Rotation paths and how fast each direction turns (degrees each step):
Each turn is a multiple of 5 degrees from 10 to 175, or 0.
Each row of a path follows its step; steps can be skipped.
Rotation 1:
step 2: [  1  -2  -1   7  -3  -5  -5  -6  -3  12   7  -4  -6  -4  11   2  11   0
  -3   4  -1   5  -4   1  11   4   2  -8 -10   1  -2  -3   8  -3  -6  -2
   2   2  -2   0 -12   3  -2  -7  -8 -10  -1   5  -1   7 -12 -10   8  -1
  -9  -3   8   6   0   4   2   6]
step 3: [ -6   2   4  -7   1  -8  -8  -6   1  -1  -7   9  -2  -4   5  -1   5  -2
   5   1   1   5   6  -9 -11   2  -9  10  -5   9   4   7  -1  -4 -16   5
  -5  -3   1  -2   1  -3   3   0   8  -1   6 -19   7  -8  -3   1   4   5
   3   1  -4   8  -6  -1   4  -7]
step 6: [ -8   7   4   7  -6  -1   8 -13  -4   7   5   1  -3  -4   2  13   2  -9
   6   6   8   9   2   0   4  -3  10   1   8   5   2  -1   9  -4   7  -5
  -9  -9  -1  -8  -1   1   9  -2   0  -2   2  -4  -4   5  -4  11  -3  -9
   5  -7  -6  -4   2   7   0   1]
step 9: [  1  -2   3  -2  10  -7   3  12  -1   3   8  14   2  -1  -1   6   0  12
   2  -1  11  -2   4   6  12   7   0  -3   0  -3  -8   4  -3  -1   4   6
   7  -2  -3   1  -2   1 -12  -9  -6   6   0  -3   3   0  -1   0  -9  -7
  11   0 -15   2   6   1  -3  -3]
step 10: [  3   2  15  -4   7   0   4  -8  -2  -5   5   3 -12   1   8  -4  -3 -10
   3  -3   6   0  -1  -5  -4  -1  -2  -5   3  -6  -4   1  10  -3   1   0
  -8  13  -9   8  -3   0  -4   8  -1  -1   1  10 -14   1   3   0   8   1
  -4 -11   2   6   4   4  -7  -6]
step 11: [ -3  -7  -3  -2   3  11   1  -9   7  -4  -6  -4   0   4 -14  -2  -1  -3
   5   0  -4   6  -4   5   7  -9  -7   4   1   7   7   1  -5  -2  -2   1
  -7  -3   1   3   0  -9  -2  11   9  -4  11   4   8   2   8   1   0   8
   8   1   7   1  -4   8  13   6]
step 12: [  5  -2  -3  -3  -3   7   3   9 -13   4  -5   5  13  -5  -4  -1 -10   0
 -13  -3  -2  -7   8  -3   0   1  -1  -6   6   0   1 -15   0  -3   2  -2
   3   1   3  -3  -2   4   9  -4  -6   7  -3  -2   2   1  -3  -4  -3  -7
  -3   6   4  -7 -11  -6  15   8]
step 13: [  7   5  -7  -3   2  -9 -12   5  -3   6   4   1   4   9  10   0  -3  -1
   3  11  -2   5   2   3   3  -1   7   5  -7  -2  -3   9   8   3  13   3
   0   4  -4  -3   6   5  -8   4  -5  -2 -11  -4  -3   4 -11  -3  11   5
  -5  16  -4   0   2  -1  -3   2]
step 14: [ -2   0   8  -6  -4 -10  11  -1   8   9   1  -5  -3  -8   4   0   9  -2
   6 -11  -5  10  -4  -3  -8  -4   4   0  -1   1  -4   6  -5   1   0  -3
   5 -10  -3   2 -13  -2  -4   6  -5  -8   5 -10   3 -11  -2  -7   6  -3
  -2  -6   4   0   5  11  -3  -2]
Speeds:
[ 2 -3  1  3  1  4  2 -1 -1 -1  1 -2 -1 -1 -1  0  3 -1 -1  2  2 -2 -4 -1
 -2  0  2  1  3  0  0  2  1  0  1 -1 -1  1  0  1  0 -1 -1  0 -3 -1  0  0
  4  1 -2  0  1 -2  2 -1  0  1 -2  3 -1 -2] => 80
[-3  0  3  3 -3  0  1 -1  1  1  3 -1  0 -1 -1 -1 -2 -1 -2 -2  1  0 -1 -1
  0  2  0 -2  0 -1  2  1  1 -1  0  0  2 -1  3  0  0  0 -3  1  3  0  2  2
 -2  2  1  2  2  1 -1 -1 -3  0  2  5  1  2] => 80
Rotation 2:
step 0: [  2   4   9   3  -4   7  -5   5  -4  -3   8   5   3   8   8  -4  -3   8
  -8  -4  -5   4   1  -4  -4  11   6  -3  -9   7   3 -11  13  -5  11 -21
   2   6  -4  -7  -5   4   7   4  -6   7  -2  -3   4   3   0   0   5   2
   6   1   9 -11  -5  11   6   4]
step 3: [ -3  -4  -2   5  -4   6  -8  -2  -4   6  -5   9  -6  -1  13   2  -9   2
   0 -14  12   0  -7   3  -3   4   2  -7  -4   9  -7   8  16  -3   0  -3
 -13  -2   8  -3   4   2  12  -2 -15   0  13   2   1   4   4   3   0  -2
  10   2   1 -11  -3   0   0  -6]
step 4: [-10   8   2   1 -10  -1   0 -13 -11 -10   4   8   5   1  -3  12   6  -4
   7  -8   1  -1 -17  -1  -7   7  -2   6   1  -1   5   9   9  -3   0   4
  -8  -6  -3  -1   4   1   7  -4 -14  -2  -6  -9   7   8  -5 -14  -4  -5
   1  -2  -7   6   0  -2  -2   3]
step 5: [ 10   1   6  -1  -1   6   6  -1  -3  -4  11   8  10  -2   1   7   5   6
   4   0  10  14  -7   5   2  10   9  -7  -7 -10   5   4   6   4   8 -11
   5   5   7 -15  -1  -5   8  -5  -1  -5   5  -2   2   1  -3   6  -9   5
   0   4 -12  12  -1  -1   2   8]
step 6: [ -4   3  -7  -9  -6   6  -5   3  11   0  14  -1  -5   2   9   9  -6   9
   3 -10  -3   6   2   1  -1   0  -3 -13  -9  -3   2  -2   7  -2  -9   9
  -4  10   4  -5   2  -8   1   5 -11   9   3  -3  13  -2  -4   0 -14   7
  -1  15  -7  -4  -2  -2   2  -1]
step 7: [-11   4  -3   5   2  -7   4  -2   3  -5   6   1   6  -2  -8   8   1  12
   1   0   6  -2  -7   6  -6   1   2   3   5   5   4   0  18   1   2   8
  11  13  -4  -6  -4  18  -6  -2  -5  15 -10  -3   0   5   1  -7 -11   4
   3   8  -3  -4  -2  -1   3   0]
step 8: [  0  -2   3   3   9  -2   6  -4   3   2  -5   1   8  11  -1   8   1   6
   3   0  13  12  -7  10   5  10   7 -11   0  12 -10   2   9  -4  -2   5
  11  -8  15  -1   8  -3   0   5   8   5   3   5   1  12  -4   0  -1   4
   4   9  -1  -2   4  14   1   2]
step 11: [-17  -1   6   5   6   6 -10   6  -7   0  -3  -6  -4   1  -3   7  -2   1
   5  -8  -5   6  -7   5   0  -2   4  -5   6  -6  -3   8  -1  -2   3   1
  -3  -8   8   5  -1 -12   1   6   0   1  -1   1   0  10  -5   7 -12   6
  -9  21   4   6  -1   2  -6  14]
step 12: [ -8   7  -4   2   2   9   0   5   1   4   5  -4   5   8 -16   0  -9   6
   5  -4  -3   4  -9   3  -6  13   9   4 -14  -7  -2   3   6   2   3 -16
  -3   3  -6  15  -8   7  -5  -5  -3  11  -4  -2   0  -5  -6   6   0   6
  -2  10   2   9  -4  -1   1  -3]
Speeds:
[ 1 -1  2 -2 -1  0  1  4 -1  1  3 -1  0 -1  0 -2 -1 -2  0 -4  0 -1 -4  3
  0  3  1  0  0 -2  1 -1 -2  0 -1  0 -1  2  0 -1 -2 -2 -2 -1  1 -1 -3  0
  1 -1  1 -3 -3  3 -2 -1  1  1 -3  1  0  0] => 55
[ 3  0 -2 -2 -3  1  1 -3  0  0 -2  0  0  1  1  2  0  0 -2 -4 -2  1  0 -3
  1  1  0 -1  0  0 -1  1 -3  0 -5  2  0 -1  2  1  0 -2 -2 -1  0  2 -1  2
 -1  3 -3 -1 -1  0  0  0  2 -1  2 -1  0  1] => 155
Rotation 3:
step 1: [ -3  -2   2   2   4  -8  -5  -7   1  -2   6  -1  -2  -1  -5 -12   0  -2
  -1 -13   3  -8  -7  -9  -2  -3   4   2  -1  10  -4  -9  -4  -6   3   6
  -9  -9   3  -5   6   7 -14 -11   8   1   7  -3  -3 -10  -6   7 -15   1
  -9  11   2 -10   4   3   1  -2]
step 2: [ -6  -7   1   2  -8  -6  -4  13  -5   4   1  -6  -9   4  -1   2  -3   5
 -11  -4   3  -9  -1  -4  -1   1  -1   6  -9   1 -17  -6  -3  -6  -1   3
  -5  -7  -1   3  -5 -11  -9   2  -6   2   7   2   7   2   8   4   5  13
   0  11  -7  -8   8  -5  12  -5]
step 4: [  1   6  -8   0   4   5  -5   0   5 -11  10   6  -1 -15   6 -12   4   5
  -8  -2   3   2   1   8 -15  -1   2   5   2  11   7  13  -3  -7  -2  -1
   3  10  -2  -8  13 -10   4   1  -1   5 -11   2   0  -2  -8   2  -9   2
  -2   2   4   0   5  -5  -1   7]
step 5: [  2  10  -4   7   7   3   2   3  10  -1   4  -6   4   4 -17 -11   2   3
   1  -6  -7  -3   4 -13 -10   2   6  13   7   8  -5   4  -8  -1  -9   4
  -5  -3   6   4   2   2  -9  -1  -3   7  -3   9  -5  -3  -4   1 -15  -1
  -1   5   6 -10   3   2  -2  -4]
step 6: [  3  -2   0   6   6   2  -4   6   0   2   4  -2  -6   8  -2  -1  -3   1
  -9   2  -6   2  -1  -8   0  10   4  21  -1   2 -20 -10  -1 -12  -4  -1
  -3 -13   1   8  -2   0  -4   1   4  -1  -4   0   6  11  13  -5   6   5
   3  -7  -7  -7  -4  -5  -3   2]
step 7: [ -8  -1   2  -2   8   7  -3  -4  -5  -3   4  -2   0   7  17  -1  -9  -6
  -7   8  -3   8  -9  -4   8  -2   4   4   1  13  -8  -1  -1  -6  10   7
  -2  -1  -4 -13   5   7   2   6  -9  -7  -5   3   8  -3  -4  -4   7   1
   4  -2 -14  -2   3   3  -2  12]
step 10: [-11   8   5  -2   7   3   6   3   1   2   4   5 -12  -1   0   7  -3   8
  -8   3  -9   9  -2  -2  -7   9  -3   9   0  -8  -6 -10  -9   5   3  -3
   5  -3  -2   1  -3 -10   4 -12  -1   8  -6   0   4   4  21  -9   1   8
   0  -3  -3  -9   2  -3  -3   6]
step 13: [  1  -5   8  12  -2   4 -10  -2   2  -4  -1  -2   0  -3  -2  -3   5   1
  -7 -15  -1  -6  -5  -7   4   7   5   7  -3   1 -15 -12  -3  -7  -9  -1
  -6   3   2   2 -10   5  -4 -16  -3   7  10   9   2  -5  -4  -2   8  -4
   2  10  -3  -5   2  -9   5  -2]
step 14: [ -8  -1   8   4   4   5   1   3  -4  -1  -1   0 -11   0   2   0  -5  -2
 -10   5  -7   4   4   1   6  -5  -2  18  -3  -4  -2  -4  -7   5   9   5
   1  -2   4  -5  -6 -11   5  -5   2   0   1  -1  10 -11   2  -6  20   8
   0   9  -3  -7   6  -1  11  10]
Speeds:
[-2 -3  1 -1  2 -1  1  1 -3 -2 -3  0  1  1  2  0  2  1 -2  4  2  2  1  2
 -3 -1 -1  1  1  1  0 -1  1  2  0  2 -1  0  2  1 -3  1  2 -1 -1 -1 -1  0
  0  2 -1  0  2  2  0 -2 -2 -4  1  0 -2  0] => 95
[-1  0  1  1  0  0 -3 -3 -2 -1  0  2 -1 -1  2 -1 -1  3  2  4  1 -1  1 -1
 -1 -3 -2 -1  1  0  4  1 -3 -2 -1 -2 -1  1  0 -1  1  0 -3  0 -3  0  3  1
  1  3 -2 -1 -1 -2  2 -1 -1  1 -3  0 -1  0] => 90
[ 2 -1  0  0 -1 -1 -1  2  1  1  0  0 -1 -3 -1 -1 -1  3  0  0  1  2  1  4
 -2 -1  1  2 -2  1  0  0 -1  0  0 -2 -1 -2  0  1  2 -4  3  2  0 -2  2 -5
  1  1  3 -2  2  1 -2  1  1  0 -1 -2 -1  1] => 175
[-1 -1  0 -1  0  0 -3 -2  1  1  0 -2 -1  0  2 -2  0 -1  0  1  4 -1  1 -1
  4 -1  2  1 -2 -1 -2  0  0 -4  3  3 -1  0  0  0 -1  3  2  0 -1  1  3 -3
 -1  1  1  1  2 -1  1  1  3 -1  2  2  1  0] => 60
